(in the rows, 128 means zero)
The same turns and mirrors carry the whole set onto itself and the rows of a family onto each other. Which other rows belong to the same family as each row named below? List them in the order they appear above.
These 15 rows form 3 families of 5 rows each.
S: [156 138 139 132 135 144 140 163 128 101 101 131 121 132 145 127 106 126
 107 136 152 106 140 122 129 109 110]
E: [154 141 139 134 135 145 131 171 123 100 101 122 122 132 140 122 105 130
 104 138 146 113 142 122 133 116 101]
T: [115 116  81 133 108 118 104 143 122 140 134 116 158 123 120 132 158 154
  98 133 136 134 149 131 145 171 128]
G: [166 146 141 138 135 142 128 170 120 103 112 113 126 135 138 122 108 132
 106 145 144 115 140 123 130 113 102]
V: [152 145 122 139 132 128 103 102 130 142 148 126 108 112 117 132 136 136
 133 134  97 171 121 124 102 127 156]
W: [141 133 121 132 135 129 121  90 144 140 135 149 103 109 127 142 135 126
 136 121 110 156 119 124 100 120 168]
Q: [137 113  88 139 113 110 102 133 120 144 154 108 166 126 122 137 163 156
 106 147 137 130 136 137 134 157 142]
L: [115  98  85 124 116 114 130 121 141 140 130 144 156 122 138 150 160 142
 111 127 153 108 137 133 132 150 153]
X: [135 153 114 135 125 136  95 116 126 139 135 122 105 110 108 121 129 139
 124 125  92 183 134 118 117 145 137]
Y: [116 134 113 124 128 138 126 102 151 135 114 161  96 105 124 136 125 123
 130 109 111 156 132 116 109 133 154]
B: [167 136 144 136 137 140 138 160 126 104 111 126 124 134 146 132 110 126
 110 142 152 103 133 125 125 105 115]
K: [173 142 144 139 137 139 132 163 120 105 116 116 126 135 144 128 111 130
 109 146 145 109 133 126 125 106 112]
C: [100 106  78 125 112 121 119 135 137 136 120 138 153 120 128 139 154 146
 102 122 146 121 149 127 144 167 135]
F: [110 146 110 126 123 142 109 116 139 133 113 146  97 105 113 123 124 130
 123 109  98 173 141 113 120 148 135]
J: [138 102  91 134 119 107 119 119 131 144 151 124 162 126 135 150 165 148
 113 143 147 115 128 139 125 145 157]

The rest of the family of Q: T, L, C, J
The rest of the family of W: V, X, Y, F
The rest of the family of G: S, E, B, K

The same turns and mirrors carry the whole set onto itself and the rows of a family onto each other. Which other rows belong to the same family as each row named below? List them in the order they appear above.
These 32 rows form 4 families of 8 rows each.
Dof: [142 139 121 114 154 151 141 112 143 123 121  99 118 165 147 133 133  93
 135 123  99 156 125 160 126 121 131 123 107]
poti: [125 143 133 146 127 112 128 157 121 120 149 158 129  99 140 139 125 152
 128 148 149 123 122  89 108 139 106 122 139]
doza: [114 131 143 141 133 121 127 153 120 132 138 153 123  98 135 141 131 158
 139 150 154 114 125  89 114 139 105 125 151]
mit: [122 143 127 144 122 114 122 153 121 134 135 171 125  94 133 137 131 155
 129 145 140 129 121  90 124 123  89 131 145]
Taru: [114 126 124 113 163 148 133 111 139 134 125  93 134 161 130 144 160 104
 158 130 129 150 139 151 132 112 126 107 106]
non: [109 135 138 142 126 122 120 152 121 147 128 161 121  97 128 138 134 160
 134 144 141 122 126  95 126 122  98 139 155]
pema: [119 125 150 147 123 122 125 156 126 134 138 147 119 104 132 135 126 169
 127 142 143 113 124  93 114 144 114 132 159]
toru: [121 131 139 147 116 118 118 151 131 146 131 155 116 102 129 139 126 162
 118 134 134 122 122 100 126 129 106 147 157]
Tifu: [118 112 143 152 118 133 117 153 122 138 137 148 112 100 137 126 115 161
 126 132 135 116 129 104 114 143 121 133 153]
kilom: [128 130 127 109 161 160 138 118 142 139 111  91 117 165 139 136 140  98
 144 129 108 146 131 161 131 118 137 124 117]
viki: [135 146 114 112 162 150 137 117 138 122 123 105 126 162 147 136 139  82
 151 133 109 157 125 154 123 111 121 113 101]
nif: [132 136 108 116 157 142 133 109 138 117 131 106 142 162 140 146 153  93
 153 131 122 160 132 149 127 111 121 102  97]
sor: [124 137 120 106 167 155 137 117 135 136 112 100 125 159 139 138 144  89
 159 135 116 150 136 152 127 110 128 116 106]
bup: [135 125 132 152 112 120 116 153 123 122 148 159 118 100 146 128 106 152
 116 137 128 126 123 104 108 145 115 125 145]
Mog: [109 135 138 137 135 129 123 164 115 140 127 158 116  90 131 130 124 152
 135 157 147 116 127 103 128 131 105 135 155]
bovu: [126 146 125 141 129 113 122 164 115 123 138 169 120  90 137 130 119 142
 129 158 145 125 120 103 119 131 101 129 142]
fam: [128 115 129 116 155 148 132 110 147 132 126  81 127 168 132 141 147 108
 140 117 115 152 132 159 136 121 134 118 116]
fuf: [117 130 124 110 161 143 131 107 131 128 111  94 136 159 124 145 163  97
 155 132 121 150 138 162 132 112 123 129 115]
Riker: [111 129 125 115 164 146 145 120 131 124 110  97 129 157 136 143 157  94
 160 135 122 137 132 151 140 106 137 111 113]
kib: [143 132 117 120 150 132 132 107 148 113 136  97 133 169 141 141 141 101
 133 117 112 160 128 158 128 123 129 114 107]
nus: [128 122 131 117 153 143 144 120 142 122 110  87 117 168 136 137 147 103
 141 125 113 141 127 161 143 117 148 121 119]
tib: [142 135 121 115 151 130 131 110 137 114 123  99 131 167 131 142 151  92
 134 128 107 157 129 167 123 121 123 129 109]
binet: [131 126 130 115 151 142 128 108 137 123 117  91 131 168 123 143 154 100
 137 125 110 153 136 169 131 119 128 139 120]
gizi: [122 129 143 145 120 123 121 161 125 139 133 150 106  99 128 130 114 158
 121 145 137 113 119 111 127 136 117 144 161]
zofi: [131 144 109 115 160 136 145 122 135 106 121 110 130 157 147 141 152  85
 152 136 118 147 125 147 137 109 132 104 100]
mabu: [137 139 132 145 117 112 121 163 122 120 139 157 111  99 139 128 109 149
 112 146 132 125 115 108 122 140 112 137 151]
nete: [118 133 121 147 127 122 123 155 113 124 149 170 125  92 144 127 120 143
 133 147 141 126 128  94 107 138 106 118 134]
Mogem: [132 141 114 112 161 137 131 107 128 114 124 107 141 157 128 145 160  87
 148 136 118 157 133 156 127 113 113 122 104]
dirin: [131 139 128 148 110 110 122 153 127 132 140 164 120 100 135 137 122 157
 112 138 132 132 114  96 123 130  97 136 151]
sof: [105 116 136 148 130 134 119 154 117 142 136 160 120  91 134 128 126 155
 146 148 142 117 134  99 114 134 110 124 144]
vukib: [133 135 144 148 116 110 124 155 128 119 145 147 119 105 139 135 120 160
 116 140 139 120 119  90 112 147 111 130 153]
zozi: [142 136 115 118 147 131 144 118 138 105 123  97 121 163 148 138 142  96
 133 123 106 151 120 160 135 118 142 116 110]

The rest of the family of poti: Dof, doza, pema, kilom, viki, sor, vukib
The rest of the family of zofi: Tifu, bup, Riker, nus, nete, sof, zozi
The rest of the family of binet: mit, non, toru, fuf, tib, Mogem, dirin

The same turns and mirrors carry the whole set onto itself and the rows of a family onto each other. Which other rows belong to the same family as each row named below? List them in the order they appear above.
These 30 rows form 5 families of 6 rows each.
berir: [145 105 130 110 167 116 126 156 130]
zal: [147 140 133 107 117  69 141 135 159]
loso: [140 109 139 103 155 111 131 172 133]
gekos: [152  95 137 110 154 112 126 162 136]
Nuli: [143 117 113 112 143 138 106 124 116]
rufa: [145 139 125 106  92  97 115 110 126]
sorez: [139 118 122 113 125 141 103 128 112]
Fuv: [135 135 130 102 117  81 150 135 168]
peb: [145 149 152 113 118  84 120 159 123]
kika: [137 128 117 106 124 143 104 130 113]
tek: [145 124 131  96 121  69 141 136 162]
migi: [146 132 155 110 116  85 117 156 111]
Fikol: [142 101 108 106 134 116 137 112 162]
roba: [139 110 104  98 134 114 140 118 166]
Sorik: [147 121 136 103 116  67 144 134 155]
Fepa: [143 156 125 111  98  95 114 118 131]
ded: [135 148 117  99  98 109 115 110 127]
gup: [145 103 104 106 152 117 133 117 155]
Kof: [135 126 111  97 134 137 103 123 114]
ras: [133 155 125 107  96 113 117 119 131]
Gela: [137 126 128  94 126  74 150 135 162]
tugik: [150 112 119 111 127 140 101 131 116]
difit: [151  97 105 105 134 116 131 118 161]
kuriz: [138 108 103  91 147 109 137 119 161]
Tidak: [139 110 134  96 164 112 124 163 126]
Til: [141 143 120 100  94 101 108 111 131]
vezu: [143 137 153 103 122  90 110 163 113]
belos: [136 145 154 109 124  95 124 168 123]
Niv: [136 139 153 101 127  94 119 166 111]
nat: [142  99 142 110 155 111 131 164 134]

The rest of the family of tugik: gekos, rufa, migi, Sorik, difit
The rest of the family of zal: berir, Nuli, peb, Fepa, gup
The rest of the family of loso: kika, roba, ded, Gela, Niv
The rest of the family of Fuv: Kof, ras, kuriz, Tidak, belos

The same turns and mirrors carry the whole set onto itself and the rows of a family onto each other. Which other rows belong to the same family as each row named below? List them in the order they appear above.
These 16 rows form 4 families of 4 rows each.
zub: [132 136 148 177 137 105 120 119 140  95 150 145 134 141 161 124 138 139
 109 150 121  97 126 134 127 146 138 151 129 128 120 118 147 143 139  97
 131 167 120 127 133 148 147 128 114 121 113]
suda: [139 112 121 154 118 146 156 109 137 122 138 133 135  84 132 135  94 140
 125 111 154 118 111 126 104 105 112 107 140 145 133 107 148 137 167 102
 136 130 133 117 144 131 149 126 133 160 118]
nuzam: [128 156 148 131 107 120  94 142 152 135 108 144 138 146 126 132 165 140
 136 113 108 116 163 127 111 129 134 107 123 110 148 114 166 144 167 153
 112 140 112 144 134 128 148 131 103 142  98]
mebi: [148 134 125 149 136 133 139 122  93 101 158 123 136 129 161 141  98 137
 122 114 115 137  97 152 139 122  99 141 133 160 120 117 136 128 105 121
 132 144 147 116 148 121 142 145 162 141 113]
veku: [115 130 138 152  94 127 119 102 155 119 103 140 108 113 111 173 114 109
 130 126 159 130 157 129 114 110 135 102  91 141 118 137 111 112 152 144
 118 127 110 122 130 126 129 135 148 133 127]
vib: [133 116 131 163 114 124 139  92 130 112 133 146 121 100 129 147  97 116
 107 154 165 129 137 129 110 120 134 108 105 155 111 121 125 123 146  88
 138 145 131 109 133 140 126 131 154 143 132]
gumas: [126 128 132 146  97 149 138 122 162 130 107 126 123  98 113 161 111 132
 144  85 151 120 131 125 106 100 113 103 126 132 141 126 128 127 174 155
 119 113 115 129 139 118 149 137 129 151 113]
nofug: [148 149 145 152 138 111 119 103  97 113 148 130 133 133 134 164 113 120
 126 134 129 148 135 140 143 135 123 121  96 148 110 120 119 113  84 146
 132 146 148 120 151 119 130 139 167 131 116]
Vud: [123 153 155 139 141 115 129 133 144 120 153 133 129 137 149 136 125  91
  94 167 146 112 114 104 135 157 162 117 136 113 131 123 141 128  91 133
 125 145 134 121 135 118 114 117 150 110 103]
Vut: [115 164 154 107 120 123 111 148 154 145 125 133 127 143 128 145 146  87
 112 146 136 121 137 102 131 142 159  96 134 103 149 122 147 125 108 169
 109 125 122 130 129 106 112 124 142 126  98]
Nulot: [140 158 138 118 112 126 104 123 107 138 119 127 130 143 120 169 129 120
 140 103 113 158 150 143 135 117 113 101 101 141 131 122 135 113 106 180
 116 125 136 131 147 108 130 146 159 147 104]
muf: [127 137 132 144 114 132 117 146 143 108 132 143 138 142 162 111 143 151
 124 116 104 101 120 140 110 124 117 141 152 129 150 111 168 157 174 110
 117 154 114 126 132 138 159 136 104 144 104]
Ziva: [128 156 165 167 132  96  98 108 152 120 125 148 136 148 126 146 157 129
 123 148 128 114 167 121 127 151 153 122  99 110 121 120 141 131 134 142
 125 161 116 144 135 137 141 125 117 122 102]
Zevi: [113 154 128 100 111 144 126 171 153 136 129 126 129 140 156 125 133 104
 109 120 124 112 109 110 119 123 135 111 170 111 167 121 163 142 131 153
 104 117 120 125 129 103 127 132 135 136  96]
Zonon: [139 142 119 115 110 147 124 144 102 123 128 123 134 134 145 144 112 138
 137  78 103 143 110 151 129 102  89 122 139 149 143 120 147 134 131 159
 117 122 135 120 145 107 144 151 150 158 107]
Baze: [120 143 134 132 136 136 147 156 146 111 160 122 130 132 173 116 118 106
  96 141 131 101  85 111 129 138 134 134 176 121 147 115 159 142 113 118
 124 136 133 115 133 115 131 124 141 125 101]

The rest of the family of nuzam: zub, muf, Ziva
The rest of the family of Vud: Vut, Zevi, Baze
The rest of the family of suda: veku, vib, gumas

